Rows are one point carried round by a steady rotation, each followed by how many ticks it has turned.
The counts run from 0 to 1144.
[127 115 168 149 140 128 135 128  81 167 151 113  94 139 146  96 137 142
 126  96 131 214 138 121 109 132 105 138 140 145 112 152  71  96]
538
[124  93 146 126 122 127 137 149 106 159  99 123  66 130 157 122 134 124
 117 129 108 111 118 112 102 192 128  97 113 187 141 162  81 105]
232
[130 131 156 125 128 106 109 170 115 165 139 141 133 102 141 142 171 124
  80  98 140 141 116 104 117 172 157 126 133 136 132 175  58  99]
423
[100 160  99 135 127 132 133 154 129 111 104 155 111 143 115 180 152 127
 103 123 146 144 121  78 169 174 137 128 108 173 118 164 138  88]
381
[ 96 169  85 161 109 139 136 116 102 116  95 125 111 158 143 167 136 111
 130 154 133 174 111 122  91 142 142 155 109 167 105 135 142  73]
520
[123 156 125 146 130 105 137 178 123 142 137 168 144 118 102 142 159 132
 104  97 154 145 129  91 141 146 155 110 130 136 104 210 101 100]
867
[115 162 128 149 122 132  92 150 133 162  71 143 144 107 153 122 108 115
  94 122 132 121 135 118  91 138 161 112 153 174 156 190  96 108]
426
[ 96  95 145 135 133 141 123 170 133 166 107 125  97  93 153 112 159 113
 126 117 135 129 140  98 131 119 137 101  86 162 160 157  69  80]
189
[ 99 111 162 153 139  97 158 159 104 150 132 125 112 101 124 101 173 111
 152 106 130 118 112  99 109 130 138 105 114 137 126 184  83  80]
795
[103 154  84 167 105 136 133 121 103 140  93 108 108 144 154 149 147 108
 130 164 120 162 108 134  75 145 145 154  93 165 105 129 127  70]
742
[117 115 140 165 107 142 117 175 112 177 104 149 115 115 153 113 121 129
  79 143 135 123 141 115  91 140 151 114 123 139 130 194  89 129]
173
[130 116 171 131 130 129 184 165  78 127 145 144  89 157 120 128 168 115
 151 114 125 184 132 106 107 154 122 128 134 128 114 171 110 106]
756
[112 175 102 148 119 142 137 146 113 116  77 171 119 153 120 151 104 119
 108 131 143 134 138 107 114 157 145 119 153 182 123 191 157 112]
516
[129 167 120 144 128 133 109 130 108 137 129 145 105 150 119 160 121 154
  98 100 152 214 156  96 161 166 115 138 137 176 114 162 120 105]
246
[106 170  97 150 129 104 154 147 115 106 129 143 136 127 102 153 178 107
 147 112 145 146 109 111 120 128 160 131 101 138  84 172 130  73]
915
[118 130 148 155 107 154 103 180 107 171 109 143 131 126 156 130 128 134
  56 125 140 160 144 114 110 155 157 132 151 142 151 178  83 128]
1040
[117 191  87 169 135 112 105 122 130 135  97 140 138 127 111 141 127 129
 119  93 156 170 128 104 137 138 152 131 131 174  94 180 130  73]
559
[129 182 107 136 134 135 134 155 126 120  95 173 125 143 111 159 117 130
 106 106 150 141 147  96 138 164 149 110 141 177 117 205 143 112]
294
[ 99 104 154 181 119 132 127 182  97 171 117 150 115 117 135  95 116 129
  86 122 139 131 150 100 107 128 140 108 140 141 138 208  98 133]
395
[ 66 146 143 180 125  96 139 143  98 124 133 134 134 130 126 152 166 118
 119 103 155 162 102  75 157 135 127 146 123 139 116 171 118  72]
1045
[136 188 138 141 132  96 147 152  99 120 131 161 149 138 102 137 153 114
 126  92 142 164 117 120 109 149 150 129 161 140 104 195 107  96]
32
[ 97 163 157 161 134 121 105 160 119 155 110 146 159 108 136 117 130 120
 104  94 165 164 144 104 123 105 150 121 163 145 157 193  98  99]
427
[ 80 118 130 171  95 149 141 153  87 148 101 113 101 140 169 137 141  98
 124 161 120 158 105 123  80 127 134 144 102 143 142 129 107  82]
1095
[ 88 161  89 182 124 121 141 101 107 129  83 134  95 150 129 128 103 120
 148 129 134 142 123 113 111 135 125 119 127 190 104 169 146  77]
45
[106 129 106 165 108 134 143 149 114 143  77 153  86 145 133 134 105 138
 111 148 122  99 131  97 111 185 144 100 115 174 108 196 137 117]
263
[112 185  70 154 131 118  99 107 140 139  80 128 127 118 136 150 122 118
 126 115 144 143 122 110 122 147 150 128 112 195 120 162 124  66]
338
[120 117 143 112 105 161 137 164 104 137  94 120  91 134 174 168 154  94
 108 144 109 154 112 114  93 172 138 138 111 162 173 134  87  97]
331
[124 175  80 139 138 117  97 105 138 138  96 131 113 131 131 151 123 130
 123 104 149 172 126 109 141 153 139 132 125 199 104 160 113  70]
116
[137 123 164 141 142  98 146 134  92 158 139 138  84 137 112 106 136 150
 134  86 129 165 136  99 135 165 111 103 139 159  91 199  87 109]
12
[114 182 109 171 135  91 118 114 108 136 123 145 123 141 119 153 125 148
 109  94 157 180 123  96 142 157 129 139 143 168  85 180 127  88]
911
[ 79 112 154 161 125 132 144 127  85 141 102 108  97 127 165 104 133  95
 165 128 121 161 110 120  95 109 122 132 136 166 158 142 100  78]
842
